In the data rows, 128 means zero.
Here are some numbered points:
[ 97 157 159 123 137 164 146 156] 0
[ 79 146 140 149 148 178 137 144] 1
[130 129 149 159 135 159 115 129] 2
[ 46 170 152 117 123 135 131 130] 3
[ 97 122 132 134 159 121 140 127] 4
[ 65 178 157 108 126 203 156 126] 5
[128 120 113 121 129 138 130 125] 6
[ 88 130 139 140 156 128 125 141] 7
[119 128 127 143 130 133 123 111] 8
[156 133 122 111  51 135 101  97] 9
[ 79 116 126 132 195 161 145 143] 10
[160 118 138 148 142 118 109 165] 11
[104 175 130 109  93  89 134 111] 12
[144 131 114 126 100 157 125 111] 13
[142 131 114 101  93 112 119 134] 14
[100 114 129 121 164 116 134 133] 15
[178 122  32  58  97 118 149 133] 16
[117 123 124 131 149 127 122 132] 17
[118 138 123 118 133 117 132 134] 18
[132 113 105 115 123 145 134 134] 19
[114 119  89 114 112 141 124 127] 20
[ 84 146 142 124 124 132 127 130] 21
[178 129 148 145 108 144 118 147] 22
[182 119 152 127  99 117 116 136] 23
[150 118 125 118 102 128 120 131] 24
[112 155 157 105  77 145 129 108] 25
[251 170 203 182  72 124 135  98] 26
[103 106 145 215 183 156 124 165] 27
[102  95 105 115 162  89 116 125] 28
[126 114 132 116 133 113 121 129] 29
[168 135 131 162 109 141 136 124] 30
[136 111 128 129  81 188 139 113] 31
[163 147 114 127  80 152 138 113] 32
[212 148 122  91  37 148 126  86] 33
[155 146  97 110  85 123 118 112] 34
[154 125 107 108  86 135 119 111] 35
[120 136  48  99 103  96 112 106] 36
[149 119  96 113 110 120 138 135] 37
[101 113 116 144 186 126 139 164] 38
[ 70 106 123 131 221 154 137 164] 39
[174 131 121  97  73 127 124 121] 40
[ 26 102 105 116 180 171 144 149] 41
[156 110  70 106 113 119 152 147] 42
[162 133 105 116 110  99 133 143] 43
[142 131 102 104 119 120 126 107] 44
[134 125 117 131 103 208 133 140] 45
[119 103 128 120 155 105 131 133] 46
[ 63 180 174 166  99 212 127 104] 47
[170 123 159 136  77 119 119 117] 48
[139 169 152 111 128 113 133 146] 49
[ 73 113 115 118 154 153 139 137] 50
[142 133 119 127  98 159 125 110] 51
[125 132  86 143  68 126 123  81] 52
[175 128 133 147  80 135 138 101] 53
[114 119 136 145 150 128 133 122] 54
[ 78 115 152 178 194 129 141 124] 55
[159 142 157 161 123 141 120 143] 56
[113 162 138 111 130  61 108 152] 57
[157 127 153 113 153  99 124 154] 58
New points follow, each followed by the numbers of its three nearest points above by angle, seen from the average point of the numbered points, nearest first.
[197 132 151 149 105 146 119 151] 22 23 56
[101 167 131 102 117 122 125 116] 12 3 21
[101  95 101 113 166  91 118 130] 28 46 15
[147 146 104 143 102 146 136 112] 32 13 51
[167 118 140 152 148 119 106 175] 11 58 56
[139 137 121 116  92 155 133 136] 32 51 31
[ 90 112 173 155 138 146 124  85] 8 54 55
[106 137 141 115  56  88  64  59] 9 52 12
[ 89 112 103  98 148  70 136 102] 28 18 46
[118 130 130 128 161 150 142 119] 10 39 55
[116 153 148 137 101 120 140 130] 12 25 3
[112 104 112 117 151 101 121 126] 28 46 29
[100 150 147 119 122 166 141 124] 5 47 0
[126 123 138 126 176 118 148 165] 38 39 15
[158 123 132 142 110 144 130 157] 22 56 30
[182 130 140 155  66 139 141  94] 53 48 26
[154 135 139 158 130 147 136 142] 56 30 22
[160 115  82 103 101 114 144 139] 37 42 16
[129 118 103 117 131 136 131 124] 6 19 20
[106 139 136 144 144 121 121  98] 8 54 55
[122 132 135 110 132 114 119 119] 29 57 18
[146 129 126 107  23 134 109  80] 9 35 33
[162 137 143 157 127 143 126 133] 56 30 22
[148 141  91 123  84 129 104 115] 34 35 9
[ 69 121 113 139 133  93 101 105] 28 8 4
[201 121 132 132 140 117 128 173] 11 22 58
[ 89 134 140 141 158 128 128 141] 7 4 55
[191 140 131 173  92 139 138 118] 30 53 26
[111 115 119 132 170 122 116 133] 17 15 38
[144 138 110 115 100 123 121 117] 34 35 40
[210 110 123 157 170 128 146 164] 11 22 58
[ 88 115 100  97 146  72 133 105] 28 18 46
[149 118 119 112  52 150 112  99] 9 35 33
[123 121 131 148 142 131 127 139] 27 55 54
[110 163 154 141  96 116 145 139] 12 49 3
[192 121 145 171 137 163 142 127] 30 22 56
[ 71 146 142 151 152 181 138 144] 1 0 5
[119 124 154 153 139 154 132 125] 2 27 55
[149 125  86  96 114 122 138 127] 16 37 42
[164 141  90  78  59  88 121 141] 14 34 40
[177 129 106  91 200  45 119 154] 58 46 29
[197 131 153 145  98 149 115 154] 22 23 56
[108 139 133 109 140 123 122 138] 18 15 7
[115 116 155 141 144 106 120 125] 54 46 55
[168 135 153 172 114 140 123 140] 56 22 30
[139 128 128 124 146  85 118 113] 29 46 28
[115 102 151 161 146 162 151 155] 27 55 2
[128 124 139 115 139  94 121 130] 29 57 46
[193 112 140 139 101 116 127 129] 23 48 22
[155 127 133 135 114 123 130 131] 23 26 22
[138 129 116  92  62  69 102  99] 14 34 9
[ 70 120 114 138 141  95 106 112] 28 4 7
[137 148 132  94 117  89 129 131] 57 12 49
[152 128 122 113  71 128 105 108] 9 35 40
[132 111 118  99 134  68 116 126] 29 28 46
[111 123 100 112 175 100 128 110] 28 15 17
[ 91 126 119 110 150 101 114 102] 28 15 18
[147 132  89  97 119 109 123  98] 44 36 16
[175 121 162 147  89 123 124 116] 48 26 23
[105 123 142  98 150  90 108 118] 29 28 46
[115 119  88 111 110 137 122 127] 20 36 19
[179 120 145 139 120 162 136 132] 22 30 26
[150 101 188 167 125 160 124 115] 2 56 22
[ 91 160 156 112 119 181 147 126] 5 0 47
[154 130  77  84 117 106 121  89] 44 36 16
[103 117 127 143 168 174 145 127] 10 39 1
[126 130 131 118 126 121 124 121] 29 57 28
[139 120 145 126 156 102 125 134] 58 46 29
[ 93 113 169 150 132 145 121  84] 8 54 55
[113 126 121 130 142 110 115 111] 28 17 8
[166 109 122 108  80 133 116 133] 24 40 35
[134 114 102 104  94  96 113 132] 14 36 37
[134 130 123 134 110 196 134 139] 45 31 51
[121 135  67 102 113  94 115 105] 36 44 16
[160 133 113 119 103 124 130 142] 43 40 37
[141 127 129 120 146  85 118 115] 29 46 58
[ 65 151 143 148 152 185 136 146] 1 0 5
[148 126 147 118 147 107 124 148] 58 11 29
[123 134  98 138  83 133 125  91] 52 9 34
[158 132 108 124 104 122 123 151] 43 37 24
[139 113 101 100  80  86 109 123] 14 24 36
[151 129 122 105   0 131 103  63] 9 35 33
[168 135 155 174 124 146 127 158] 56 22 30
[131 110 141 100 152  57 128 140] 29 46 58
[138 120 150 158 127 152 128 137] 2 56 27
[122 154 159 121 117 122 133 132] 49 12 25
[143 119 123 132  98 156 128 127] 31 51 13
[112 166 124  92 154 103 160 146] 18 49 57
[136 123  44 118  43  78 114  62] 52 36 34
[176 128 137 155 113 160 139 160] 22 30 56
[206 118 163 153 114 188 142 136] 22 30 56
[111 119 121 132 162 124 118 133] 17 15 38
